[[ 2.24  2.59  7.22  2.89 -3.70]
 [ 2.59  1.39  4.59  0.80 -2.35]
 [ 2.60  1.25  4.45  1.05 -2.59]
 [ 0.67  3.26  7.33 -1.08 -3.75]]
:
[[2.59 7.22]
 [1.39 4.59]]

[[ 4.01  3.03 -6.28]
 [-2.92 -3.70  2.79]]
:
[[ 3.03 -6.28]
 [-3.70  2.79]]

[[ 2.79 -0.17 -2.10 -1.53]
 [ 0.49  3.81  5.37 -2.10]
 [-2.08 -0.58 -0.21 -1.36]
 [ 0.05 -0.21  0.30  1.32]
 [-1.22 -1.19 -0.69  1.65]]
:
[[-0.17 -2.10]
 [ 3.81  5.37]]

[[ 2.26  0.75 -0.04  0.66]
 [-5.60  1.34 -3.82 -2.63]
 [ 2.53  0.52  1.07  1.27]]
:
[[ 0.75 -0.04]
 [ 1.34 -3.82]]

[[-2.25 -5.59 -5.09  2.96]
 [-0.02 -4.29  6.59 -4.95]
 [-2.25 -5.82  2.00 -2.64]]
:
[[-5.59 -5.09]
 [-4.29  6.59]]

[[-0.61  0.21 -1.67 -4.51 -0.29]
 [ 0.90 -0.61  2.79  2.80 -5.71]]
:
[[ 0.21 -1.67]
 [-0.61  2.79]]
---
[[-0.86 -4.44  2.09 -1.48  6.91  5.12 -2.74 -2.26 -2.95 -1.28 -1.43  0.03
  -3.17]
 [ 0.05  5.25 -1.09 -0.20  5.23 -0.55  5.91  0.86 -3.10  2.11 -4.88 -2.07
   2.60]
 [-0.01 -5.56  1.20  0.20 -5.24  0.76 -6.21 -0.90  3.12 -2.19  5.03  2.17
  -2.85]
 [ 0.18  6.27 -1.54 -0.12  4.91 -1.30  6.79  1.19 -3.05  2.46 -5.11 -2.19
   3.29]]
:
[[ 0.18  6.27 -1.54 -0.12  4.91 -1.30  6.79  1.19 -3.05  2.46 -5.11 -2.19
   3.29]
 [ 0.05  5.25 -1.09 -0.20  5.23 -0.55  5.91  0.86 -3.10  2.11 -4.88 -2.07
   2.60]
 [-0.86 -4.44  2.09 -1.48  6.91  5.12 -2.74 -2.26 -2.95 -1.28 -1.43  0.03
  -3.17]
 [-0.01 -5.56  1.20  0.20 -5.24  0.76 -6.21 -0.90  3.12 -2.19  5.03  2.17
  -2.85]]

[[-3.37 -3.83 -1.89 -1.97 -3.88 -4.17 -3.38 -1.28 -1.85 -3.71 -1.86 -3.92
  -2.07 -2.83]
 [-3.53 -4.32 -1.18 -1.27 -4.44 -4.54 -3.77 -0.78 -1.20 -4.31 -1.19 -4.66
  -1.32 -3.25]
 [ 2.29  2.89 -2.26 -2.53  3.03  3.38  2.36 -1.55 -2.31  2.81 -2.30  3.28
  -2.75  2.12]
 [-4.06 -5.19  1.52  1.66 -5.40 -5.57 -4.39  1.00  1.52 -5.19  1.52 -5.78
   1.80 -3.66]]
:
[[ 2.29  2.89 -2.26 -2.53  3.03  3.38  2.36 -1.55 -2.31  2.81 -2.30  3.28
  -2.75  2.12]
 [-3.37 -3.83 -1.89 -1.97 -3.88 -4.17 -3.38 -1.28 -1.85 -3.71 -1.86 -3.92
  -2.07 -2.83]
 [-3.53 -4.32 -1.18 -1.27 -4.44 -4.54 -3.77 -0.78 -1.20 -4.31 -1.19 -4.66
  -1.32 -3.25]
 [-4.06 -5.19  1.52  1.66 -5.40 -5.57 -4.39  1.00  1.52 -5.19  1.52 -5.78
   1.80 -3.66]]

[[ 0.16 -0.67 -1.36  1.32]
 [-3.04  4.18 -0.84 -6.74]
 [-0.13  0.48 -0.18 -2.88]
 [ 1.71 -0.13  1.28  1.29]
 [-1.72 -0.70  2.41  2.07]
 [ 2.36 -1.87  0.06  5.83]
 [ 3.46 -2.08  3.04  4.44]]
:
[[-3.04  4.18 -0.84 -6.74]
 [-0.13  0.48 -0.18 -2.88]
 [ 1.71 -0.13  1.28  1.29]
 [ 0.16 -0.67 -1.36  1.32]
 [-1.72 -0.70  2.41  2.07]
 [ 2.36 -1.87  0.06  5.83]
 [ 3.46 -2.08  3.04  4.44]]

[[ 4.44  4.77 -5.11  0.33 -2.17  5.67  2.15]
 [ 6.85  4.69 -1.46 -3.23 -7.02 -3.29  2.67]
 [ 2.53  7.51  0.33  4.35  2.07  0.44  5.55]
 [ 0.82  2.08  1.04 -1.81  1.43  1.63 -1.13]
 [-2.42 -1.26 -7.43 -0.21 -6.55 -2.60  4.94]]
:
[[ 2.53  7.51  0.33  4.35  2.07  0.44  5.55]
 [ 4.44  4.77 -5.11  0.33 -2.17  5.67  2.15]
 [ 6.85  4.69 -1.46 -3.23 -7.02 -3.29  2.67]
 [ 0.82  2.08  1.04 -1.81  1.43  1.63 -1.13]
 [-2.42 -1.26 -7.43 -0.21 -6.55 -2.60  4.94]]

[[-0.25  0.61  0.16  1.05  0.85 -0.21  0.36 -0.35  0.01 -0.18  0.27 -0.08]
 [ 0.14  1.38  0.38  2.91  1.77 -0.99  0.36 -0.35  0.15 -0.18 -0.16  0.24]
 [-1.78  5.99  1.66  4.15  7.28 -1.39  2.04 -2.74  0.01 -3.02  1.98 -1.35]]
:
[[-1.78  5.99  1.66  4.15  7.28 -1.39  2.04 -2.74  0.01 -3.02  1.98 -1.35]
 [ 0.14  1.38  0.38  2.91  1.77 -0.99  0.36 -0.35  0.15 -0.18 -0.16  0.24]
 [-0.25  0.61  0.16  1.05  0.85 -0.21  0.36 -0.35  0.01 -0.18  0.27 -0.08]]

[[-0.78  1.60 -1.08 -1.51  5.40 -1.50  2.71]
 [ 2.57  0.96  6.21  4.79 -0.46  3.43 -2.97]
 [ 2.58  0.94  6.10  4.72 -0.39  3.39 -2.94]
 [ 2.58  0.89  6.12  4.80 -0.38  3.40 -2.95]
 [ 2.72  0.77  5.96  5.08 -0.69  3.61 -3.28]
 [ 2.66  0.72  5.96  5.01 -0.55  3.53 -3.20]
 [-0.49  1.75 -0.66 -1.04  5.48 -1.20  2.41]
 [-0.52  1.51 -0.81 -1.05  5.53 -1.24  2.33]]
:
[[-0.49  1.75 -0.66 -1.04  5.48 -1.20  2.41]
 [-0.78  1.60 -1.08 -1.51  5.40 -1.50  2.71]
 [-0.52  1.51 -0.81 -1.05  5.53 -1.24  2.33]
 [ 2.57  0.96  6.21  4.79 -0.46  3.43 -2.97]
 [ 2.58  0.94  6.10  4.72 -0.39  3.39 -2.94]
 [ 2.58  0.89  6.12  4.80 -0.38  3.40 -2.95]
 [ 2.72  0.77  5.96  5.08 -0.69  3.61 -3.28]
 [ 2.66  0.72  5.96  5.01 -0.55  3.53 -3.20]]

[[-1.76 -2.87 -4.67]
 [-5.66 -3.13 -4.89]
 [ 2.31  2.15  3.99]
 [ 2.94  1.26  4.05]
 [ 3.36 -0.53  3.26]
 [-2.06 -3.00 -1.39]
 [-2.65 -3.94 -3.08]
 [-1.98  2.33  1.53]
 [-2.94 -2.30 -2.70]]
:
[[-1.98  2.33  1.53]
 [ 2.31  2.15  3.99]
 [ 2.94  1.26  4.05]
 [ 3.36 -0.53  3.26]
 [-2.94 -2.30 -2.70]
 [-1.76 -2.87 -4.67]
 [-2.06 -3.00 -1.39]
 [-5.66 -3.13 -4.89]
 [-2.65 -3.94 -3.08]]

[[ 0.39  2.60 -4.08  0.52 -0.90 -1.95 -0.19  1.81  1.48  1.94]
 [-0.11  2.90 -0.84  0.27  1.21 -1.60  0.34  0.49  2.66  1.71]
 [ 5.30 -1.90  0.81  1.37  1.05 -2.92 -1.15 -1.80 -1.40 -0.40]
 [ 6.52 -0.18  0.00  2.58  0.79 -3.51 -0.76 -2.39 -2.71 -0.79]
 [-0.33 -1.73  1.85  0.74  1.17  0.55 -1.27  0.65  0.34 -1.75]
 [ 2.30  2.82 -2.28 -2.06 -2.11 -0.24  2.42  0.61  1.12  2.49]
 [ 1.66  2.80 -2.12 -0.93 -2.20  0.58  1.66  0.20  0.17  1.91]
 [ 3.98  4.08 -4.21  0.30 -4.29  0.64 -0.19  1.77 -1.54 -1.50]
 [ 0.09  1.42 -0.97 -0.01 -1.02 -1.04 -1.15  0.57 -0.57 -0.44]]
:
[[ 3.98  4.08 -4.21  0.30 -4.29  0.64 -0.19  1.77 -1.54 -1.50]
 [-0.11  2.90 -0.84  0.27  1.21 -1.60  0.34  0.49  2.66  1.71]
 [ 2.30  2.82 -2.28 -2.06 -2.11 -0.24  2.42  0.61  1.12  2.49]
 [ 1.66  2.80 -2.12 -0.93 -2.20  0.58  1.66  0.20  0.17  1.91]
 [ 0.39  2.60 -4.08  0.52 -0.90 -1.95 -0.19  1.81  1.48  1.94]
 [ 0.09  1.42 -0.97 -0.01 -1.02 -1.04 -1.15  0.57 -0.57 -0.44]
 [ 6.52 -0.18  0.00  2.58  0.79 -3.51 -0.76 -2.39 -2.71 -0.79]
 [-0.33 -1.73  1.85  0.74  1.17  0.55 -1.27  0.65  0.34 -1.75]
 [ 5.30 -1.90  0.81  1.37  1.05 -2.92 -1.15 -1.80 -1.40 -0.40]]
